In the rows, 128 means zero.
One turn moves each row of this set onto another row. After a few examples, where does it send each row asked below?
k223: [136 131 130 131  69  99 174 131 127 136 112  84 120 112 139 177 103 113
 132  97 126 115 138 123 132 122 137 137 128 132 123 123 128 140 116 121
 139 132 131 138 134 123 131  84 124 109 130 114 131 136 126 130 131 121
  96 124 146 133 128 113]
k19: [137 130 132 132  76 104 172 129 126 141 110  77 128 109 132 181  95 109
 128  98 121 109 133 125 130 120 139 131 130 131 130 116 124 130 119 118
 132 133 129 133 128 117 134  80 126 101 126 111 128 130 126 127 131 128
  95 123 141 134 124 118]
k926: [132 126 136 114 149 150 135 132 137 141 171 132 122 124 144 144 129 168
 142 205 121 123 129 132 165 125 152 128 111 147 111 135 131 120 109 145
 146 133 125 133  95 122 108  94 129 145 153 115 137 135 122 134 117 128
 149 140 132 133 153 115]
k310: [138 131 114 126 158 102  86 146 133 135 104 156 128 100 141  89 100 117
 113 117 118 109 140 124 125 134 162 126 130 145 117 130 114 104 152 143
 166 115 129 128 117 117 142 113 135 191  97 137 141 138 138 133 127 129
 119 129 116 159 131 115]
k258: [127 115 147 161 161 131 108 102 134 126 133 157 109 128 131  63 114 166
 140 163 124  94 106 120 130 107 155 150 125 113 140 131 131 139 113  88
 153 116 132 122  93 127 121 130 132 136 147 115 139 150 128 120 116 119
 132 159 104 134 131 112]
k133: [133 124 126 152 126 135 132 130 126 126 119 130 131 130 122 155 180  79
 104  88 120 122 123 128 120 124 136 136 114 129 134 117 144 150 140 161
 111 134 140 125 150 133 113 117 141 159  78 121 126 133 113 138 120 119
 105 131 123 140 130 109]
k360: [127 114 152 157 170 134 106 100 133 132 130 154 115 121 128  69 110 168
 142 162 119  87 104 121 129 108 159 143 126 114 146 126 124 134 115  87
 149 116 130 123  87 122 120 126 133 133 138 110 138 141 131 119 118 127
 125 160 104 134 130 111]
k626: [140 121 112 125 146 138 116 115 124 140 118 108 126 119 143 160 123 126
 167 112 120 118 133 129 135 118 144 141 131 120 137 127 140 127 130 128
 107 137 136 123 156 128 130 176 126  52 175 141 125 140 123 124 120 111
 149 138 124 121 131 118]
k313: [138 122 116 122 149 139 115 114 126 139 118 112 122 117 148 164 126 133
 173 108 123 114 135 130 138 119 146 144 128 123 133 133 135 132 126 133
 106 139 140 129 156 128 127 178 125  58 170 136 126 139 127 126 118 114
 142 139 127 120 134 111]
k519: [141 123 120 123 134 147 139 134 132 135 173 125 124 133 137 132 125 154
 131 214 122 137 125 127 165 122 141 127 114 141 120 127 139 111 117 135
 149 128 116 123  97 127 114  87 135 132 169 126 132 140 111 133 119 119
 166 140 123 133 146 130]
k773: [137 126 130 117 156 155 130 130 133 147 169 120 136 122 131 145 116 155
 132 213 113 119 125 133 163 121 151 116 114 143 128 121 126 102 115 135
 138 128 115 123  85 113 113  84 138 127 150 117 129 125 116 130 118 136
 153 138 122 137 143 128]
k499: [140 121 112 162 115 132 134 132 122 122 121 123 134 139 116 145 176  66
  97  96 120 131 121 126 117 121 125 133 119 125 142 109 153 142 146 148
 112 131 130 114 150 136 120 113 145 148  92 134 123 138 103 135 123 111
 121 131 114 143 123 123]
k856: [130 113 143 163 164 133 105 101 131 128 130 152 116 126 125  65 108 161
 136 166 120  93 104 122 128 106 154 144 128 111 149 124 129 130 119  83
 150 113 128 118  89 125 125 124 135 127 146 116 134 144 123 118 120 122
 133 161 101 136 127 120]
k887: [137 123 122 154 136 139 126 128 122 134 116 117 145 129 112 158 168  68
  99  94 116 117 120 131 116 121 136 126 118 127 147 104 139 136 144 153
 104 132 131 114 140 125 117 109 145 146  76 123 120 125 109 134 123 127
 109 129 114 144 121 120]
k230: [137 122 117 123 155 142 113 113 124 144 116 108 130 114 143 166 121 128
 170 111 119 111 132 132 134 118 149 137 130 122 139 126 132 124 128 130
 103 138 137 124 151 124 128 174 126  50 167 137 123 134 125 123 120 120
 143 138 126 121 130 114]
k708: [139 129 125 137  65 101 175 130 124 136 114  79 124 116 134 175  98 105
 125 101 125 119 134 122 129 118 133 135 130 129 129 116 132 133 121 114
 139 130 127 133 134 124 135  80 128 100 137 118 127 137 120 127 133 119
 105 124 140 134 123 122]
k979: [145 126 103 134 152 104  86 145 127 135 104 148 136 106 132  80  93 102
 104 125 115 116 134 123 123 129 154 121 135 138 128 119 118  93 158 132
 166 111 121 119 116 117 148 107 142 177 109 145 136 137 127 131 129 125
 134 130 106 162 123 130]
k220: [141 128 103 135 139  96  92 148 131 124 108 161 120 111 143  75 105 111
 108 122 124 123 138 118 127 132 152 135 131 141 117 133 126 109 155 138
 173 113 129 124 125 126 145 113 138 190 115 147 140 147 131 134 128 113
 134 132 113 159 132 120]

k133 moves to k887
k310 moves to k979
Now these:
k360 moves to k856
k230 moves to k626
k519 moves to k926
k19 moves to k708

One turn moves each row of this set onto another row. After a few examples, where does it send each row asked below?
k9: [138 111 144 113  84 138 113  80 130  80 160 134 134 124 127 124 154  66
 134 144  65  84 142 122 166 101 112]
k337: [141 191 130 127  99 146 142 104 117  65 142 148 120 121 181 152 121  93
 118  97  71  65 144 123 159  83  97]
k818: [123 133 134 115  79 144 135 115 119  72 144 137  86 101 152 124 161  76
 116 129  76  63 101 119 173  89 113]
k552: [119 183 144 136  97 159 133 110 147  99 144 154 114 116 186 159 140  85
 103  98  82  82 121 109 151 126  79]
k596: [134 184 118 129 100 134 106  82 129 110 166 194 119 130 148 114 155  99
 138 103  71  93 158  93 145  89 104]
k692: [147 143 117 117 101 121 131 134  77 119 143 117 118 116 163 137 164 105
 130 121  80  74 118 107 162 143  65]
k627: [157 144 120 112 110  99 130 113 143 124 149 135 124 120 115  96 148  88
 120 110 126 103 120  92 141 134 104]
k473: [117 175 131  88  80 117 148 120 119 103 149 107 134 156 150 136 134 115
 111 121  82  95 103 104 139 101  52]
k488: [157 154 133 114  94 154 106 132 117  95 149 115 185 104 150 134 148  91
  94  91 109  86 131 106 154 100  81]
k711: [134 141 129 133 121 129 138 123 136 109 163 145 102 148 120 114 151  76
 113 111  92  27 150 117 132  78 101]
k282: [133 147 113 101  85 109 120 136 137 145 145 170 112 122 126 109 163  71
 107 131  74  82 130 112 152 134 112]
k405: [129 173 142  78  94 147  94 111 127 124 145 156 137 148 147 125 123  68
 102 110  68 105 163 131 145  96  88]
k765: [137 164 104 129  91 149 116 124 114 107 153 135  81 148 158 143 146  97
 149 111  49  85 126 109 117 108  90]
k512: [172 163 114 120  83 150 128 112 126  91 151 162 151 102 136  73 162  81
 113 145  90  53 131 108 144  90  86]
k733: [166 159 145 117 115 126 105  74 115 112 125 161 141 145 112 127 154  97
 118 113 109  83 145 105 173  63  92]
k954: [137 190 132 132  88  94 139 131 113 133 149 128 134 157 150 133 141  95
 125 101 104 106 115 100 121 102  63]
k375: [131 172 162 113 140 129 141 112  98  90 147 120 117 147 133 146 155  67
 106  85 110  89 146  84 152  92  99]
k56: [145 178 146 104  84 124 119 109 111 104 125 180 153 138 129 129 148  67
 110 125  61 130 141 115 149 114  67]
k442: [161 140 121 102 128 113 129 102 103  80 120 121 147 118 140 107 165  77
 122 105  96  83 100  95 181  91  65]
k522: [166 149 123 138  74 132 138  91 133  98 144 148 114 126 153  84 135  92
 124 154  76 105 119 121 132 123  63]
k750: [158 166 132 103  95 142 131 125 120  95 148 118 187  97 148 139 155  80
 138 117  53  84 128 102 152 101  99]
k629: [147 132 102 119 102 115 134 114 139  83 161 113 128 128 155 140 154 101
 131 126 105  37 162 133 156  95  83]
k2: [142 161 125 107  68 106 125 109  95 109 140 143  96 125 121 124 177  89
  96 137 132  67 121 108 137  88  64]
k318: [120 173 163 109 123 136 138  79 126  90 146 143 156 154 119 123 141  68
 113  90 100  63 126  78 139 111  84]
k410: [137 160 121 102  98 117 115  94 119  87 148 156  70 117 146 138 154  82
 117 113 136  82 163 113 138 114  86]

k692 moves to k442
k56 moves to k337
k488 moves to k318
Now these:
k9 moves to k410
k2 moves to k512

